[[151 136 141]
 [109 123 119]
 [109 125 119]]
=>
[[109 123 119]
 [109 125 119]]

[[151 143 137 151 121]
 [110 141 112 141 121]
 [115 144 115 143 118]
 [114 140 113 143 115]]
=>
[[110 141 112]
 [115 144 115]]

[[143 102 115 114]
 [149 132 144 145]
 [142 107 114 109]
 [152 134 143 144]
 [132 112 110 113]]
=>
[[149 132 144]
 [142 107 114]]

[[154 125 126 121 108]
 [124 131 133 125 124]
 [136 129 133 122 114]]
=>
[[124 131 133]
 [136 129 133]]

[[128 121 122 124 124]
 [126 137 133 129 132]
 [126 154 143 135 135]
 [104 111 125 154 122]
 [130 121 123 126 124]]
=>
[[126 137 133]
 [126 154 143]]

[[155 116 115]
 [119 132 118]
 [144 109 108]
 [152 143 102]]
=>
[[119 132 118]
 [144 109 108]]
---
[[129 128 127]
 [139 145 142]
 [126 126 125]
 [143 151 149]
 [131 134 133]
 [125 125 124]
 [117 117 115]
 [145 148 147]
 [132 129 130]
 [126 134 131]
 [134 137 136]
 [151 158 156]]
=>
[[151 158 156]
 [143 151 149]
 [145 148 147]
 [139 145 142]
 [134 137 136]
 [131 134 133]
 [126 134 131]
 [132 129 130]
 [129 128 127]
 [126 126 125]
 [125 125 124]
 [117 117 115]]

[[136 137 145 117 144]
 [119 128 100 108 133]
 [130 139 136 133 103]]
=>
[[136 137 145 117 144]
 [130 139 136 133 103]
 [119 128 100 108 133]]

[[130 119 115 126 129]
 [117 130 150 132 136]
 [132 129 125 128 129]]
=>
[[117 130 150 132 136]
 [132 129 125 128 129]
 [130 119 115 126 129]]

[[126 124 139]
 [113 149 110]
 [123 151 112]
 [125 148 117]
 [122 130 122]
 [125 137 114]
 [129 147 116]]
=>
[[126 124 139]
 [122 130 122]
 [125 148 117]
 [129 147 116]
 [125 137 114]
 [123 151 112]
 [113 149 110]]

[[136 157 133 139 144 120 118 117 138 141 141 129 136]
 [139 127 122 112 132 157 136 142 124 108 137 130 127]
 [132 127 143 143 130 119 147 117 103 123 127 130 108]]
=>
[[132 127 143 143 130 119 147 117 103 123 127 130 108]
 [136 157 133 139 144 120 118 117 138 141 141 129 136]
 [139 127 122 112 132 157 136 142 124 108 137 130 127]]

[[150 129 143 148 102 131 147 101 129 157 118 130 142 133 142]
 [149  98 125 105 156 142  99 107 104 102 105 155 151 134 105]
 [106 153  99 107 110 132 146 157 132 127 137 135 157 106 128]
 [109 139 135 128 145 104 142 158 154 116 113 128 101 140 120]
 [144 116 102 141 131 154 100  99 113 131 102 132 108 122 140]
 [116 153 129 107 143 112 103 104 137 139 101 130 134 118 137]]
=>
[[150 129 143 148 102 131 147 101 129 157 118 130 142 133 142]
 [109 139 135 128 145 104 142 158 154 116 113 128 101 140 120]
 [116 153 129 107 143 112 103 104 137 139 101 130 134 118 137]
 [149  98 125 105 156 142  99 107 104 102 105 155 151 134 105]
 [144 116 102 141 131 154 100  99 113 131 102 132 108 122 140]
 [106 153  99 107 110 132 146 157 132 127 137 135 157 106 128]]

[[150 127 120 150 122 148]
 [104 137 130 139 136 122]
 [130 128 127 130 128 130]
 [117 132 128 130 130 128]
 [125 130 129 134 130 126]]
=>
[[104 137 130 139 136 122]
 [125 130 129 134 130 126]
 [117 132 128 130 130 128]
 [130 128 127 130 128 130]
 [150 127 120 150 122 148]]

[[137 122 106 140 127 125]
 [116 123 158 130 138 111]
 [134 117 126 139 130 121]]
=>
[[116 123 158 130 138 111]
 [134 117 126 139 130 121]
 [137 122 106 140 127 125]]

[[122 139 107 119 120 138 130 125 108]
 [134 132 126 141 145 115 110 148 125]
 [126 126 137 144 110 136 124 112 130]
 [145 131 146 110 121 123 134 129 135]]
=>
[[145 131 146 110 121 123 134 129 135]
 [126 126 137 144 110 136 124 112 130]
 [134 132 126 141 145 115 110 148 125]
 [122 139 107 119 120 138 130 125 108]]
---
[[119 126 146 124 119]
 [134 128 121 131 106]
 [128 122 106 151 143]]
=>
[119 128 106]

[[129 107 126]
 [113 117 110]
 [112 135 111]]
=>
[129 117 111]

[[128 123 143 138]
 [129 114 134 152]
 [129 116 131 137]
 [126 137 133 119]
 [129 134 133 142]]
=>
[128 114 131 119]

[[153 149 137]
 [131 136 118]]
=>
[153 136]

[[139 122 110 109]
 [141 129 109 108]
 [138 117 111 110]
 [131 101 114 116]
 [146 136 107 109]]
=>
[139 129 111 116]

[[100 116 140 138]
 [122 114 119 134]
 [130 134 123 134]]
=>
[100 114 123]
---
[[108 154]
 [152 145]
 [156 154]
 [130 124]]
=>
[[108 154]
 [152 145]
 [156 154]]

[[127 129 127]
 [130 138 128]
 [156 128 127]
 [127 136 128]
 [128 128 128]]
=>
[[127 129]
 [130 138]
 [156 128]]

[[137 144 138 116 130]
 [118 113 118 137 133]
 [129 113 125 138 113]
 [127 106 120 139 117]]
=>
[[137 144]
 [118 113]
 [129 113]]

[[152 145 141 101]
 [108 105 112 140]
 [143 133 108 132]
 [148 146 144 100]
 [150 124  98 134]]
=>
[[152 145]
 [108 105]
 [143 133]]

[[138 130 140]
 [132 148 138]
 [130 106 121]
 [121 118 116]
 [124  99 138]]
=>
[[138 130]
 [132 148]
 [130 106]]

[[132 132 129 128 136]
 [134 122 136 131 131]
 [122 126 105 121 115]
 [109 123 130 148 125]]
=>
[[132 132]
 [134 122]
 [122 126]]

[[132 132]
 [129 131]
 [140 133]
 [115 112]
 [104 149]]
=>
[[132 132]
 [129 131]
 [140 133]]
